In the data rows, 50 means zero.
Here are some points:
"21 59 44 29 58 53 72 71 79 72 78 38 40 70 36 17 35 39 64 42 26 25 51 58"
"61 53 75 56 68 23 42 53 64 54 47 72 63 78 51 61 62 56 75 62 61 64 51 69"
"71 43 71 54 47 54 46 46 40 66 58 35 42 45 69 76 43 39 48 67 50 35 55 48"
"62 43 62 64 22 69 55 46 57 52 66 47 44 36 75 40 48 77 45 30 23 54 31 57"
"45 62 59 48 55 68 60 64 63 31 49 52 54 32 53 50 26 45 51 41 38 26 68 52"
"78 45 61 70 41 44 42 34 22 52 45 55 55 27 44 78 72 62 46 53 47 73 44 47"
"60 45 51 39 50 26 64 48 41 54 42 52 53 63 41 62 55 54 42 50 71 52 63 62"
"42 52 40 54 69 42 58 40 53 42 32 59 65 38 29 25 49 62 47 40 45 60 12 47"
"49 48 50 52 44 69 44 43 50 51 44 52 48 39 71 36 52 55 44 52 45 66 57 66"
"34 54 43 41 48 52 39 67 19 31 61 29 42 24 79 34 33 57 40 19 34 82 46 53"
"23 78 44 09 51 57 78 69 94 58 48 52 55 54 60 00 39 57 62 49 10 00 64 52"
"20 71 27 55 46 46 38 47 45 16 40 50 65 59 16 33 38 34 45 54 99 33 68 33"
"01 68 37 00 47 60 71 86 99 74 64 40 51 69 51 01 41 46 66 59 28 06 65 54"
"64 46 55 82 48 56 44 23 25 74 56 58 49 45 98 73 73 61 62 58 63 77 44 61"
"45 47 62 49 52 35 60 60 23 37 40 47 40 54 46 50 56 54 39 69 66 62 26 33"
Then 10 other points, each followed by its number:
"65 33 48 72 57 48 67 28 32 34 53 67 63 55 28 63 60 55 55 62 65 61 32 35" 0
"58 37 69 34 55 79 61 46 56 53 53 68 36 67 62 76 56 56 57 59 43 51 51 53" 1
"25 65 54 61 29 68 63 43 14 60 58 35 47 28 72 30 22 45 56 40 44 69 45 35" 2
"63 62 50 70 52 65 36 46 49 20 49 36 58 52 57 54 61 52 45 50 58 61 71 42" 3
"44 44 47 68 69 27 34 65 57 76 53 46 53 54 55 71 49 47 35 62 60 38 57 52" 4
"32 84 39 32 50 25 57 52 47 35 48 57 38 57 13 37 35 65 73 62 77 63 52 48" 5
"72 40 59 51 65 50 47 57 44 71 63 61 59 30 31 86 68 57 48 57 43 52 60 45" 6
"59 55 46 44 65 27 49 47 71 38 49 37 65 56 44 52 81 60 48 68 44 38 43 42" 7
"92 31 60 53 60 52 55 55 57 65 39 81 49 57 30 75 67 29 62 46 50 58 57 48" 8
"50 41 55 52 37 46 39 34 50 71 73 45 39 51 55 36 50 32 29 41 44 45 54 71" 9
Which of these numbered points is nearest to each point below, looking only along the 8 directions in which the first points spread most? Its number follows each.
"46 47 41 56 38 53 35 62 73 43 46 27 55 49 17 61 78 39 42 44 65 39 80 60" > 4
"22 57 45 32 45 50 63 75 78 99 85 22 48 36 56 13 53 68 35 56 06 52 62 87" > 9
"43 52 51 50 49 52 55 46 54 65 61 55 46 48 44 61 50 45 69 72 48 54 38 43" > 4
"29 71 39 57 57 38 36 40 45 24 41 35 43 50 24 51 20 32 58 37 83 25 47 51" > 5
"68 17 47 52 51 53 53 44 43 56 54 57 47 53 50 52 46 55 63 59 58 51 50 61" > 4
"26 56 54 53 30 48 24 67 32 41 58 25 38 22 93 39 42 38 28 40 41 67 49 41" > 2
"50 78 60 34 24 65 55 56 32 45 58 28 47 28 69 40 36 39 64 20 55 52 53 40" > 2
"21 51 32 24 54 44 29 68 79 83 67 40 31 50 58 00 43 40 26 19 26 17 46 55" > 9
"39 49 37 17 64 36 37 70 69 63 60 36 47 57 46 29 25 56 21 33 13 29 31 70" > 9
"71 42 51 63 61 33 42 55 43 79 51 51 53 70 68 55 66 50 39 54 31 37 61 74" > 1
"38 62 39 38 45 42 59 37 56 27 37 50 57 46 42 41 39 33 64 41 70 36 58 29" > 5
"51 66 53 50 47 80 59 39 47 19 52 49 50 48 42 43 49 51 57 58 40 57 70 52" > 3
"83 33 44 64 67 47 42 41 46 56 27 54 55 70 28 70 44 61 48 53 46 60 36 56" > 8
"56 27 53 46 34 75 61 72 74 57 38 37 54 41 36 65 75 55 77 66 32 29 64 59" > 1
"48 54 35 61 52 43 41 33 08 49 33 47 46 31 52 52 24 45 42 40 82 42 44 58" > 3
"48 54 41 51 61 57 21 57 52 35 31 45 54 57 44 55 49 53 30 46 77 55 49 48" > 3
